[ 98  94  82 175 167 133  96 104 120 142 162  82 101 103]  z_908
[ 95 158 102  91 144 139 164 147  98  97 141 165 152 161]  z_108
[179  94  97 147 103  92 137 117 146 112 126 163 142 154]  z_589
[176 164 132  80 105 112 149 179 157  86 113 162  84 120]  z_264
[114 180 142 123  74 172 135  90  97 138 125  95  97 173]  z_897
[141  84 127  93  85 135 149  78 120 119  88 138 128  97]  z_677
[110 137 118 122 118 171 130  92 111 123  98 118 129  98]  z_953
[147 102  92 137 117 146 112 126 163 142 166  80 168  89]  z_151
[ 78 127 120 129 153 143 161 144 115 169 151 118 181  89]  z_538
[160  81 108 144 153 143 129 151 115 169 161 132 114 155]  z_934
[124 153 161 182 158  98 122 161 143 103 131 127 119 165]  z_732
[173  95 143 123 178 135  75 124 140  88  76 108 177  90]  z_77
which: [105 112 149 179 157  86 113 162]
z_264
which: [ 78 127]
z_538
which: [147 103  92 137 117 146 112 126 163]
z_589
which: [129 153 143 161 144 115 169 151]
z_538
which: [111 123  98 118 129  98]
z_953
which: [137 118 122 118 171 130  92 111 123  98]
z_953

[128 117  89 118 161  96] -> z_563
[ 85 125 113  97 108 156] -> z_684
[ 85 125  97 103 156 108] -> z_556
[132  94  97 115  81 138] -> z_744
which: [156 108]
z_556
which: [ 85 125 113  97 108 156]
z_684
which: [ 89 118]
z_563
which: [125  97 103]
z_556

[133 108 137 100 159] = z_916
[112 141  85 162 118] = z_675
[130 122  85 162 118] = z_261
[141  84 128 122 133] = z_775
[136 157 128 122 156] = z_58
which: [136 157 128 122 156]
z_58
which: [141  85]
z_675
which: [130 122  85]
z_261
which: [112 141  85 162 118]
z_675
which: [ 84 128 122 133]
z_775
which: [130 122  85 162 118]
z_261
which: [133 108 137 100]
z_916

[130 108  99 138 136 121 127] : z_32
[122 109 124  77 116 151 123] : z_985
[109 122 105 116 102 126 117] : z_24
[122 131 136 110 122 151 123] : z_565
[131 108  99 136 138 123 104] : z_738
[109 124  77 109  84  97 150] : z_371
which: [124  77 109]
z_371
which: [122 109 124]
z_985
which: [108  99 136 138]
z_738
which: [ 77 116 151 123]
z_985

[148  97 114 168 113 117 155 119  93 150]  z_607
[143 119 149 119 116 118 144 113 108 111]  z_522
[148  99 167  99 137 132 141 120 129 128]  z_702
[ 96 151 107 143 141 149  98 105 118  98]  z_801
[170 113 155 117 119 114 168  97  93  99]  z_613
which: [137 132 141 120 129 128]
z_702
which: [148  97 114 168]
z_607
which: [143 119 149 119 116 118]
z_522
which: [113 155 117 119 114 168  97  93]
z_613
which: [117 119 114 168  97]
z_613

[140 134 130 137 149 137 126 127 149] = z_617
[140 134 130 137 149 137 170 125 158] = z_699
[134 129 137 145 130 119 153 127 149] = z_205
which: [140 134 130 137 149 137 126 127 149]
z_617
which: [140 134 130 137 149 137 170 125 158]
z_699

[130 135 113 141 145] = z_472
[122 115 127 130 132] = z_632
[129 125 115 142 143] = z_758
[107 108 131 140 128] = z_423
[130 135 121 142 134] = z_553
[137 149 133 136 115] = z_869
[107 108 126 133 126] = z_969
[140 145 126 133 126] = z_279
[142 154 139 127 107] = z_497
[117 105 127 161 132] = z_43
which: [140 128]
z_423
which: [125 115]
z_758
which: [107 108 131 140 128]
z_423
which: [127 130 132]
z_632
which: [131 140]
z_423

[144 109 137 166 103 102 139 162 102 100 103 118 137  90  85  89  99 154
  83 105 112 100 103 159 160 164 106 102 108 164 105 105 103  84 102] = z_485
[117 151 115  90 155 161 118  97 161 156 165 139 115 161 164 164 164 104
 164 149 147 156 162  96  97  91 153 163 147  92 151 141 143 165 165] = z_535
[139 105 141 168 102  95 138 157  95 100  91 116 141  95  92  92  91 153
  92 105 110 101  94 158 161 167 104  93 108 166 104 113 111  91  91] = z_914
[104  94  95 157  88 162 113  92 162  85 167 158  95  86  83  93 165 162
  80 155 101  89 163  93 166 164  88 164 152 164 156 145 144  84 167] = z_574
[115 152 116  93 156 155 118  94 156 158 156 140 116 161 166 163 159 102
 167 150 149 155 155  95  97  94 153 156 149  94 150 148 149 167 156] = z_913
[116 151 115  88 154 160 118  98 159 156 164 140 115 162 166 165 164 103
 166 149 148 155 160  98  96  90 152 162 148  91 150 143 145 167 164] = z_370
[114 147 117  91 154 158 117  93 157 156 160 137 117 168 171 169 157 104
 173 151 140 158 158  95  97  90 151 159 146  93 151 146 148 173 160] = z_548
[102  92  94 156  86 161 113  91 161  84 165 157  94  87  85  94 163 160
  81 157  99  88 162  93 165 164  87 162 152 163 157 149 148  86 164] = z_877
[142 104 138 170 102  99 137 162 100 101  92 114 138  94  89  90  87 154
  90 108 106 100  98 161 161 167 104  97 106 165 108 112 111  88  91] = z_450
which: [149 148 155 160  98  96  90 152 162]
z_370
which: [117 151 115  90 155 161 118  97 161 156 165 139 115 161 164 164 164 104
 164 149 147 156 162  96  97  91 153 163 147  92 151 141 143 165 165]
z_535

[126 135 132 104 134 131]  z_323
[124 133 125 106 133 131]  z_263
[124 133 152 119 140 111]  z_161
[100 143 175 130 127 133]  z_787
which: [133 125]
z_263
which: [124 133 125 106 133 131]
z_263

[ 98 115 126 128 125 130]  z_687
[157 146 180  87  94 168]  z_993
[104 121 163 181 110 121]  z_688
[146 180  87  96 121 174]  z_693
[104 166 114 145 181  88]  z_67
[ 91 138 154 168 134 106]  z_311
[ 85  79 148  88 129 170]  z_525
which: [146 180  87  94]
z_993
which: [180  87  96 121]
z_693
which: [148  88]
z_525
which: [148  88 129 170]
z_525
which: [115 126 128 125 130]
z_687

[136 129 130 116 140 134 132 135 121 131 108 129 132 115 127 138 114 132
 129 120 117 110 131 140 127 132 127 133 130 131 133]  z_89
[121 134 126 114 130 114 130 133 125 129 129 126 121 125 125 131 128 125
 124 135 118 130 125 123 119 128 130 125 131 126 131]  z_756
[127 145 132 135 131 132 133 130 130 142 124 130 132 126 138 127 122 132
 129 171 133 127 132 130  73 137 130 139 128 134 128]  z_932
[115 126 128 150 134 139 126 133 136 127 115 131 128 119 127 121 123 128
 129 121 132 121 129 123 132 128 136 130 132 127 125]  z_66
[117 128 132 138 127 136 133 122 128 128 143 130 131 141 131 120 147 132
 134 112 131 145 132 124 150 133 133 131 134 131 123]  z_964
[124 128 128 143 130 131 141 125 139 120 128 127 124 128 123 119 126 126
 124 121 137 129 124 118 137 127 136 127 124 126 123]  z_44
[130 116 142 134 132 135 129 121 118 137 157 134 135 153 140 113 155 132
 128 125 116 160 132 114 135 136 122 135 132 134 114]  z_403
[141 131 124 116 130 118 125 130 121 127 117 126 123 118 129 133 111 124
 128 141 122 118 125 139 122 125 126 126 124 125 133]  z_706
which: [122 128 128 143 130 131 141]
z_964
which: [130 116 140 134 132 135]
z_89
which: [124 121 137 129 124 118 137 127 136 127]
z_44
which: [136 130 132]
z_66
which: [126 124 121 137 129]
z_44

[119 121 168 125 105 122 141] : z_755
[119 121 125 168 105 128 141] : z_606
[121 119 168 132 105 128 141] : z_647
which: [119 121 168]
z_755
which: [168 125]
z_755
which: [121 125 168 105 128]
z_606
which: [122 141]
z_755
which: [119 121 125 168 105]
z_606
which: [119 121 125 168]
z_606
which: [119 168]
z_647

[125 136 124 108 152 151] -> z_20
[142  92 111 108 140 173] -> z_748
[133 116 112 102 170 151] -> z_881
[106 152 119 106 152 150] -> z_338
[125 142 110 105 155 129] -> z_994
[134 131  99 123 161 153] -> z_927
[124 108 114 104 150 143] -> z_476
[133 116 112 102 170 140] -> z_337
[132 108 119 106 152 137] -> z_31
[124 108 114 104 167 149] -> z_669
[131 131 125 110 151 152] -> z_269
which: [ 92 111]
z_748
which: [108 152]
z_20
which: [152 151]
z_20
which: [151 152]
z_269

[135 128 131 128 135 125 134 128 129 134 137 131 132 134 134 133 131 127
 133 134 137 133 133 131 132 129 135 133 129 130 129 132 128 135 134 127
 130 131 136 130 131 130 134 131 128 132 127 133 132 128 132 129 134 129
 130 128 132 132 136 132 135 134 137 130] = z_26
[135 128 131 128 135 125 134 128 129 134 137 131 132 134 134 133 131 127
 133 134 137 133 133 131 132 129 135 133 129 130 129 132 140 132 135 123
 128 133 137 109 137 109 139 132 148 105 118 139  96 132 112 144 140 120
 113 145 121 116 132 120 126 138 138 131] = z_238
[135 128 131 128 135 125 134 128 129 134 137 131 132 134 134 133 131 127
 133 134 137 133 133 131 132 129 135 133 129 130 129 132 128 135 134 127
 130 131 136 130 131 130 134 131 128 132 127 133 132 128 132 105 134 129
 130 128 132 132 136 132 135 134 137 130] = z_160
which: [135 128 131 128 135 125 134 128 129 134 137 131 132 134 134 133 131 127
 133 134 137 133 133 131 132 129 135 133 129 130 129 132 128 135 134 127
 130 131 136 130 131 130 134 131 128 132 127 133 132 128 132 105 134 129
 130 128 132 132 136 132 135 134 137 130]
z_160
which: [129 130 129 132 140 132 135 123 128]
z_238

[113 131 103 109 126  98] -> z_534
[137 127 141 121 120 123] -> z_19
[127 130 146  97 129 114] -> z_849
[116 126 103 114  90 107] -> z_493
[113 131 103 109  88  98] -> z_671
[134 146 124 142 134 115] -> z_816
[143 103 119 128 121 122] -> z_682
[141 141 124 127 125 114] -> z_15
[142 134 114 138 174 139] -> z_720
which: [142 134 115]
z_816
which: [113 131 103 109 126]
z_534

[118 122 123 120 117 120 117 127 124  94 124 118 101 146 156 169 139]  z_10
[117 128 124  94 117 120 117 127 124  94 124 118 101 124  97  94 124]  z_190
[118 122 123 120 117 120 117 127 124  94 124 118 101 141 156 169 139]  z_246
which: [118 122 123 120 117 120 117 127 124  94 124 118 101 141 156 169 139]
z_246
which: [118 122 123 120 117 120 117 127 124  94 124 118 101 146 156 169 139]
z_10

[125 131 122 121 125 124 123 127 125 122 124 131 129 121 130 127 122 127
 140 119 123 121 121 131] : z_949
[124 131 129 121 129 127 130 120 115 118 133 112  88 120  89 133 119 129
 124 121 118 120 136 124] : z_527
[121 124 132 121 120 120 135 137 141 141 128 153 184 138 184 123 136 134
 129 137 140 138 119 130] : z_107
[130 124 129 122 148 129 133 129 132 130 127 142 159 127 173 121 130 132
 114 126 128 127 123 123] : z_219
[133 146  91 137 106  89 133  95  93  93 138 121 103  92  74 148  91 127
 130  91  93  92 149 142] : z_195
[126 136 121 131 101 120 127 116 112 118 130 112  92 118  81 135 121 124
 132 121 119 120 135 137] : z_486
which: [121 124 132 121 119 120 135 137]
z_486
which: [124 131 129 121 130 127]
z_949
which: [131 122 121 125 124 123 127 125]
z_949

[ 72 117 102 108 150] : z_244
[154  88 119 118 121] : z_935
[143 119  88 118 150] : z_959
which: [ 88 119]
z_935
which: [ 72 117 102]
z_244
which: [118 121]
z_935
which: [119  88 118]
z_959
which: [154  88 119 118]
z_935
which: [143 119  88]
z_959
which: [119 118 121]
z_935

[128 131 128 138 106 118  94  93 154  96] = z_298
[ 93 118 131 106 128 138  94 154 128 140] = z_588
[136 129 128 133 162 131 103 106 147 103] = z_223
[135  90 138 106 128 118 165 164 112 147] = z_380
which: [128 131 128 138 106 118  94  93 154]
z_298
which: [128 138 106 118]
z_298

[162 141 140 142 108 113] = z_498
[132 140 159 146 108 113] = z_591
[117 140 159 146 108 113] = z_933
[117 154 159 146 108 113] = z_220
[173 132 140 154 114 128] = z_287
[173 132 140 110 114 128] = z_662
[163 145 103 142 123 126] = z_492
which: [132 140 159 146 108 113]
z_591
which: [154 114]
z_287
which: [154 114 128]
z_287

[106 129 131 131 129 140 115 117]  z_644
[129 131 139 134 127 115 110 107]  z_258
[135 139 111 136 136 117 115 140]  z_228
[131 129 106 129 131 140 124 126]  z_583
[140 127 135 126 126 110 107 106]  z_726
[144 124 126 128 130 108 111 111]  z_461
which: [131 129 106 129 131 140]
z_583
which: [140 115 117]
z_644

[116 132 134 116 107 124 152 129 170 131 141 128 139] = z_542
[128 111 137 147 152 150 154 127 100 126 121 127 125] = z_142
[128 154 137 150 111 152 147 131 170 129 129 130 134] = z_376
which: [147 152 150 154 127 100 126 121]
z_142
which: [129 170 131]
z_542
which: [128 154 137 150 111 152 147]
z_376
which: [137 150]
z_376
which: [152 150 154 127]
z_142
which: [107 124 152]
z_542
which: [137 147 152 150 154 127 100 126]
z_142

[165 165 163 114 149 130 138 104] -> z_519
[164 154 115 139 103 138  81 157] -> z_866
[164 103 115 139 154 106 124 142] -> z_30
which: [103 115]
z_30
which: [115 139 103 138  81]
z_866
which: [164 103 115 139 154]
z_30
which: [164 154 115 139 103 138  81 157]
z_866
which: [115 139 154]
z_30
which: [115 139 103]
z_866
which: [103 115 139 154]
z_30

[141 143 125 129 133 125 128]  z_822
[142 139 164 155 141 164 154]  z_541
[125 119 136 136 130 141 136]  z_353
[145 168 131 148 113 144 144]  z_87
[126 137 144 113 148 147 122]  z_863
[116 101  94 131 126 115 126]  z_587
[120 126 142 123 121 141 123]  z_920
[137 124 113 148 144 131 144]  z_110
which: [164 154]
z_541
which: [113 148 144]
z_110
which: [113 148 144 131]
z_110
which: [113 148 144 131 144]
z_110
which: [130 141 136]
z_353

[134 134 127 128 129] = z_438
[140 133 125 146 122] = z_749
[131 129 139 130 126] = z_242
[127 126 179 130 132] = z_569
[136 129 126 129 136] = z_284
[124 127 110 109 128] = z_426
[110 112 112 118 132] = z_650
[128 128 126  96 122] = z_764
which: [110 109]
z_426
which: [127 128]
z_438
which: [129 139]
z_242
which: [136 129 126]
z_284
which: [134 134 127 128]
z_438
which: [136 129]
z_284
which: [124 127]
z_426

[118 116 121 140 128 125 113 129 156 144 119 127 117 112 125 139 121 126
 112 118 130 116 123 131 102 128 143 164 130 132 111 139 149 136 138 125
 132] -> z_930
[114 131 164 139 135 118 110 124 161 159 125 126 111 116 124 139 124 134
 103 113 133 115 114 133 104 124 148 172 135 137 120 137 150 139 140 116
 135] -> z_918
[144 115 125 131 109 147 123 142 126  96 109 133 151 103 135 123 126 112
 150 145 124 131 130 122 132 139 168  90 138  95 141 147 120 122 120 162
 122] -> z_193
[137 117 145 136 111 140 114 141 145 115 105 132 140  95 132 127 122 113
 139 137 127 126 150 141  98 131 127 148 122 126  93 153 134 130 127 155
 125] -> z_357
[113 134 159 136 140 114 115 120 154 159 127 125 108 128 123 141 122 136
 102 110 132 115 109 128 113 125 148 164 133 135 128 126 149 136 140 109
 136] -> z_309
[115 131 158 138 135 117 113 124 155 157 127 124 110 120 123 141 122 133
 105 114 133 115 116 130 109 126 147 168 132 136 123 131 148 138 140 115
 135] -> z_518
[126 122 162 143 119 134 108 136 158 133 107 130 130  97 129 133 118 116
 122 126 129 116 141 138  90 130 139 168 122 132  95 154 144 133 133 144
 131] -> z_430
which: [109 147 123 142 126  96 109 133]
z_193
which: [113 129 156 144 119 127]
z_930
which: [141 138  90 130 139 168 122 132  95]
z_430
which: [118 116 122]
z_430

[122 135 134 127 129 130 136 126 132 130 130 125 139 125 133  84 134] : z_177
[120 134 126 129 123 132 133 132 125 142 125 126 133 135 127 131 118] : z_316
[122 135 134 142 133 135 126 125 129 132 123 132 125 133 133  84 134] : z_890
[104 127 136 132 126 119 136 132 134 128 131 120 135 136 134 136 128] : z_93
[128 114 135 136 126 133 124 128 125 116 130 123 127 134 117 115 130] : z_277
[125 122 133 126 125 135 142 134 129 132 117 131 123 126 141 153 134] : z_143
which: [129 123 132 133 132 125 142 125 126 133 135]
z_316
which: [133 135 126 125 129 132 123 132 125 133]
z_890
which: [134 142 133 135 126 125]
z_890
which: [136 132 134 128 131 120 135]
z_93

[103 129 172 137] : z_931
[103 172 129 113] : z_512
[129 146 138 126] : z_891
which: [172 129]
z_512
which: [103 172 129]
z_512

[162 149 124 149 154 147 182] : z_845
[129 149 124 154 149 147 114] : z_642
[162 149 124 149 111 147 182] : z_564
which: [149 124 149 154 147]
z_845
which: [149 124 154 149]
z_642
which: [149 124 149 154 147 182]
z_845

